Each path below is one point turned by a fixed rotation once a step. After each direction that follows a path, write how fast that rotation turns it, in deg/step (0 if it stays still).
Each turn is a multiple of 5 degrees from 10 to 175, or 0.
Each row of a path follows its step; steps can be skipped.
path 1
step 1: [19,-14,51,-1,-9,-3,6,-32,7,21,2,6,8,-35,5,-15,5,19,3,5,8,-18,5,38,-14,-27,20,-21,-15,12,12,-7,-1,13,-31,36,5,9,15,20,-9,-7,16,20,-4,5,18,-15,-11,-23,2,0]
step 4: [5,2,3,-34,9,-10,11,9,26,-16,12,5,27,-26,12,-9,-31,2,-8,19,-24,31,17,37,-11,-4,-18,20,-10,-2,12,-23,-17,33,9,16,14,9,-20,5,14,-11,-18,28,4,30,14,10,-2,22,-12,-6]
step 5: [-14,10,1,-19,-16,-17,0,-28,20,-5,0,-23,-2,15,-2,-11,-31,-33,-1,5,-19,18,9,-11,-34,14,8,-28,24,-15,7,-14,29,-12,31,21,16,6,-30,-20,14,7,-11,2,-30,-1,-28,-16,11,-14,7,12]
step 6: [12,-14,19,5,14,12,-10,-27,-3,-14,-12,-1,4,10,-61,15,13,-12,4,35,1,-8,0,6,-30,-9,-5,-42,20,-3,-17,-16,-10,-6,-1,1,-14,11,14,27,21,9,10,-7,-8,-2,10,-40,-20,2,-14,-10]
step 9: [12,-11,19,-23,18,23,-3,-20,13,11,-18,-8,23,-28,-9,-10,-21,17,-27,50,0,3,-1,3,17,9,23,24,2,7,2,8,-10,23,-23,13,21,-16,20,12,2,4,43,-7,-15,-1,-13,-9,-16,27,-3,3]
step 11: [-2,19,-19,22,-33,7,-1,5,5,-15,24,-20,6,39,-24,1,-34,-15,-3,13,-9,-1,37,-6,-14,34,-15,-12,24,-9,3,-17,18,9,17,-22,-25,4,-8,15,8,10,10,-8,-8,26,9,-14,-9,24,17,15]
step 15: [-27,8,13,13,-17,28,-23,31,8,-10,12,4,9,-37,19,16,-1,10,-33,10,-5,6,18,11,11,-1,17,35,-24,3,-7,-11,-15,27,-26,17,12,22,0,-1,-9,-18,22,4,10,17,-1,10,-13,17,-35,-14]
step 16: [-15,10,-6,-5,-26,-43,23,19,37,-6,22,3,4,12,-5,-25,-20,-22,-23,2,15,31,-4,-2,12,13,32,6,13,-8,9,-9,3,18,-8,20,11,15,-19,-15,-12,3,8,5,11,16,-27,8,15,16,20,36]
step 20: [8,1,11,-13,-19,45,-16,-9,29,31,-15,-21,10,-8,9,8,-3,25,-5,27,17,4,-40,-21,-1,-39,22,-16,-7,-5,-6,6,0,-6,0,29,-4,4,15,15,13,-8,20,30,6,18,20,0,-1,13,-16,-6]
Speeds:
[-8,2,-3,1,-4,-7,0,4,-5,6,2,6,-3,4,4,1,-10,-4,1,1,4,-3,2,-2,-13,-1,5,-1,-11,-2,1,1,-13,1,5,0,3,-2,1,-7,7,8,-4,-5,5,-4,-7,3,0,-5,7,5] -> 130
[1,2,-3,-10,-10,2,2,1,-2,1,4,-1,-12,8,0,-1,-5,-5,2,6,-3,3,-4,1,8,8,2,-1,0,2,-8,-5,-6,-1,-1,-6,-8,1,6,5,-2,-6,3,3,-6,-8,0,-6,12,-7,1,1] -> 130
[-13,3,-1,-4,-2,9,-4,-3,5,6,-6,-3,-1,-5,-7,9,-6,-2,-1,2,-4,-6,2,-2,7,-3,-1,-4,6,1,-8,-2,1,0,-3,-13,2,-1,-3,-8,-1,-1,1,-7,2,-5,-4,3,-12,-2,-5,0] -> 120
[-3,1,-4,2,-1,8,4,2,-2,2,-4,3,-1,2,0,-8,1,7,1,2,4,-1,4,9,-5,-10,9,8,6,-1,-6,0,-1,-5,-1,-1,4,-17,-2,1,-1,0,-6,-2,-4,-7,7,3,8,6,-6,-1] -> 65
[-2,9,5,3,-4,-6,0,6,0,3,11,-6,-4,0,4,-2,12,-3,-2,1,-4,-2,-3,13,1,-5,3,-1,0,-4,-3,5,-3,0,-3,-4,1,5,-2,-4,-3,1,-3,12,-9,-5,-2,0,-12,6,3,3] -> 25
